In the data rows, the value 128 means zero.
Here is a table of points, one per row:
[154  93 124 125 158  81 132 187 119 112  94 155 108 113  79 179 102  95
 138  97  56 146  98 163 104 195 133 199 142  98 107 131 167  78 142 194
 153 187 164 102 139 107 118 173 111  89 216]
[121 135 131 152 112 162 174  48  94 145  63  90 124 156 162 169 146 121
 132 155 195 106 192  88 101  96 199 102 208 142 171 140 159 151 161 145
 160 106 103  39 211 147 125 152 119 127 174]
[ 92 121 120  90 111 163  59 133  90 144 140 145 175 187 168 156 143 104
 174 143 134 128  65  56 110 149 168  67 106  45 143  85 132 169 216 111
 163 120 145 172 170 184 105  92 138 102 141]
[120 188 121 124 109 192 178 227   2 142  95  88  93 161  92  45 164 174
 101 176 133 139 108 119 206 147 127 136 132 184  83  89 191 159 120  98
  57  89 110 129 163 116  95 176 102 141  90]
[150 137 173 177 180 107 127 107 111 126 149  87 146 187  68 165 133  83
 153 108 158 105 150  83 127 144 222  31 151 150 152 163 128  68 108 175
 112  64 157 116 122 192 152 133 199 146 163]
[104 113 107 115 119  85 156 191 115 110 141 131  97 100 120  53  81 154
 172  89 113 201  77 179 128 119 113 107  51 145 202 104 103 133  85 143
 161 117 163  20 126 142  47 100 118 117 159]
[110 153  93 130 126 175  79 148 129  63  49 140 134  94 109 188  46 126
 108 140  92  55 166  95 207 143 138 145 110 184  68 186 143 153 130  45
 161 114  94 202  84 127  77 232 225 127 111]
[124 124 126  68  77  99 125 107 145 130 145 107  83 215 176 125 187 141
 162  80  83  93 148  42 173 100 148 137 169 114 149 200 126 102 139 178
 148  99  81 121 113 179 101 155 105 116  84]
[123 201 146 109 159 241 245  98  68  33 204 142 154  91 134 100 151  58
 167 113 101  50  71 137 151 121 108  99 121 178  87 122 167 156 105  88
  89 120 161 143 137  68  96 166 121 118 116]
[ 73 113 151  89 114  58 100  85 208 163  57  82 166  84 103 183 182 139
  30  66 149 181  88 207 148 120 164 226 125 111 155 149 115 124 104 140
 109 131 202 163 124 129 137 187 173  98  80]
[148  65 145 121 105 112 180  91 129 155 129 217  99 163 221 186 154 178
  72 164 134 133 144 117 188 158 187  44 183 102 132 201 118  68 170 126
 139 120 175 136 114 130 148  71 162  88 124]
[149 122  64 226  91 133 108 141 201 167 177 114 106  82 111 180 131 122
 192 133 133 131 142 206 109 138  87 136  82 130 187 135 121  60  16 107
 103 155 110 150 149  60  94 123 193 135 118]
[144  72 123  90 136 119 194 184  99 156 178  99 126 117 134 113 139 125
 238 173 125  22 123  86 123  38 163  86 167  24  44 143  89 186 141 107
 112  34 123  99 194 112 129 120  90 116 132]
[130 109 158 126 137 136  94 184 121 121 146  87 103  99 130 138 167  26
  94 155 113 132 174 206 149 161  79 179 167 158 148  84  80 137 122 161
 173 119 153 143 129  92 117 115 112  68 146]
[ 86 130 218 132 162  50  96 119 110 184  95 153 100  63 101 151  90 162
 158 138 108 147 163 202  86 115 115 140 100 175 163 103 101 184 140 158
 147 168 114 153 100 100  99 158 136 123  79]
[199  85 120 150  89  39  74 148 173  82 129 151 161  84 131 136 118 165
  59 104 111 137 151 213 107 133 136 147  76 149 170 101 161 128 152 114
  91  71 166 144 125 101 180 200  74 106 134]
[152 132 110 145 197 138 107  89 124 153 182 156 153 186 175 147 101  89
 110 154 109  62 137  19 158 173 189 102 121 182 132  93  75 206  83 163
  59 121 142  28 135 147 117  98 162 148 148]
[148 154  95 147  86 138  99  65  17 139 123  85 140 139 221 123 117 183
 118 164 101  92 139 117  84 152 150 109 174  69  98 203  61  77 117 171
 132 123 149 180 126 225 179 145 108 153 107]
[ 61 255  95 108 132 136 134 179 153  59  91 147 145  79 147  78 197 156
  95 175  40  97 154 113 167  91 116 159 152 115 140 122 157  96 102  47
 114 164 156  87  97 122 127 120 184 121 114]
[169  88 107 118 201 158 140 119 159 153  76  87 117 113 164  84 114 150
 148  83 103 162 135 111  88  87  99 115  36  73 188 120 154 125 146 200
 123 182  96 184  84 118 163  70  91 115 190]
[114 145 126 126 162  84  96  98 195  68  74 153 199 129 129 135  53 102
 118 183 151 169  76 170 111 141 122 160  82 160 153 161 121  82  88 148
 167 123  87 133 182  60 206 163 116  89 100]
[136  62 196 142 133 131  91 131 174 142  96 114 189 185 190 126 160 204
 120  71 196 136 131 184  54 147 100 198 124 127 131 152  94  71 140 109
 133 206  72  92  45 181 179 107 138 129 136]
[110 116 106 169  46 141 176 113  84 107 175 116  73 160  52  99 112  38
 210 166 155 170  93 203 140 129 104 172  31  84 130  76 139 158 177 123
  96 164 162  99  82 110 149 124  90 193 128]
[ 78 194 123  90  11 170 209 152  88  78 115 111 141  37  45 100 144 102
 167 169 155  85  86  30 139 114 109  90 115 220  81  99 127 126 180  87
  81 138 125 102 107 101 154 107 154 113  93]
[105 152  90 125 119 150 136 144 120 174 115 212 170 146 135 178 109 120
 106  59 147  73 157 124 192 161 147 129 166  86 117 181  96 173 125 152
 149  85  61 143  90 246 173 111 101 154 126]
[148 121  83  63 150 150 105  36 132 119 163  90 169 185  83 224 125 146
 133 113  91 131 136  93 139 141 153  68 201 147 124 161 129 173 151 124
 106 113  48  93 108  97 123  80 114 163 147]
[166 117 140 198 167 130 164 184 188 151 116 131  98 204 164 111 177 106
 171  96 146 198 159  70  66  94  72 129  96  96  66  56  61 176 133 128
 179 175 129 130 156  95 181 100  55 138 139]
[195  86 114 163 122 131 126 116 196 140 140 114 198 104 103  63 120 173
 128 123 120 206 174 112 114 111 123 152 191 132 135  38 153 142 164 209
 191 177 154 186 106 150 100  65 144 175 108]
[125  95  94  72 151 154 147 126  73 106  72 131 104  93  80 151 131 138
  63 165 133  81  88 106 116 146 196 169 135 255 139 140 172  91  48   8
 148 102 172 191 134 164 150 150 142 153  67]
[121 181 149 142 102 106  22 154 171 135 180 129  85  78  95 101 136 141
 100  86 207 145 116 146  71 197 189 131 136 108 146 147 138 156  99 105
 151 160 131 134 101  31 138 147 118 156 137]
[152  56 149 159 172  98 117  45 125  95 126 177 118  99 184  73 169 162
  97 124 182 209 142 157 125 106 100 198 115  53 124 149  87 115 124 172
  91 116  57 174 133  85  87  86 141 133 155]
[196  81 153  77 182 102  43  95 199 159  69 143 105 124 191  90  81 120
 141  97 165 167 164 169 128 118  47 156 129  97 107 112 181  69 155 170
 158  81 174 140  92 119 191  83 169 180 112]
[  0 187 129 158 142 170 106 144 145 165 139 147 128  96 146 116 118 116
  63 124  70 153 107 119 112 125  98  94 134 172 103 128 165  35 139  18
  82 102 136 152  70 150  73 157  61 111 112]
[207 158 114 101  97 116 161 107 120 195 203 130  65 208  72 122 134 116
 125 155 145 100  88 123 150 105  43   0 150  79  59 144 150 186 117 116
  91 173 115  88 205 217  37 129  85  91 126]
[ 76 124 187 155 123 125 183 183 104 111 234 120 106 118  65  93  47 146
 119 138 126 137 137 113 110  62  38 174 101 134 150  61 119 168 142 140
 150 159  96 110 226  78 134  87 132 147 171]
These points spread out most along one direction. Take the direction at right angles to it along which they spread out most. Go by this last direction. For each point below, how far along it does it lie, from 0 to 99? 50 is the average, and the first point above lies past it. One standard deviation of the points above along it is 16.
[120 188 121 124 109 192 178 227   2 142  95  88  93 161  92  45 164 174
 101 176 133 139 108 119 206 147 127 136 132 184  83  89 191 159 120  98
  57  89 110 129 163 116  95 176 102 141  90] 68
[121 135 131 152 112 162 174  48  94 145  63  90 124 156 162 169 146 121
 132 155 195 106 192  88 101  96 199 102 208 142 171 140 159 151 161 145
 160 106 103  39 211 147 125 152 119 127 174] 31
[121 181 149 142 102 106  22 154 171 135 180 129  85  78  95 101 136 141
 100  86 207 145 116 146  71 197 189 131 136 108 146 147 138 156  99 105
 151 160 131 134 101  31 138 147 118 156 137] 61
[114 145 126 126 162  84  96  98 195  68  74 153 199 129 129 135  53 102
 118 183 151 169  76 170 111 141 122 160  82 160 153 161 121  82  88 148
 167 123  87 133 182  60 206 163 116  89 100] 62
[ 86 130 218 132 162  50  96 119 110 184  95 153 100  63 101 151  90 162
 158 138 108 147 163 202  86 115 115 140 100 175 163 103 101 184 140 158
 147 168 114 153 100 100  99 158 136 123  79] 62
[ 73 113 151  89 114  58 100  85 208 163  57  82 166  84 103 183 182 139
  30  66 149 181  88 207 148 120 164 226 125 111 155 149 115 124 104 140
 109 131 202 163 124 129 137 187 173  98  80] 63
[150 137 173 177 180 107 127 107 111 126 149  87 146 187  68 165 133  83
 153 108 158 105 150  83 127 144 222  31 151 150 152 163 128  68 108 175
 112  64 157 116 122 192 152 133 199 146 163] 33
[152 132 110 145 197 138 107  89 124 153 182 156 153 186 175 147 101  89
 110 154 109  62 137  19 158 173 189 102 121 182 132  93  75 206  83 163
  59 121 142  28 135 147 117  98 162 148 148] 33
[104 113 107 115 119  85 156 191 115 110 141 131  97 100 120  53  81 154
 172  89 113 201  77 179 128 119 113 107  51 145 202 104 103 133  85 143
 161 117 163  20 126 142  47 100 118 117 159] 60
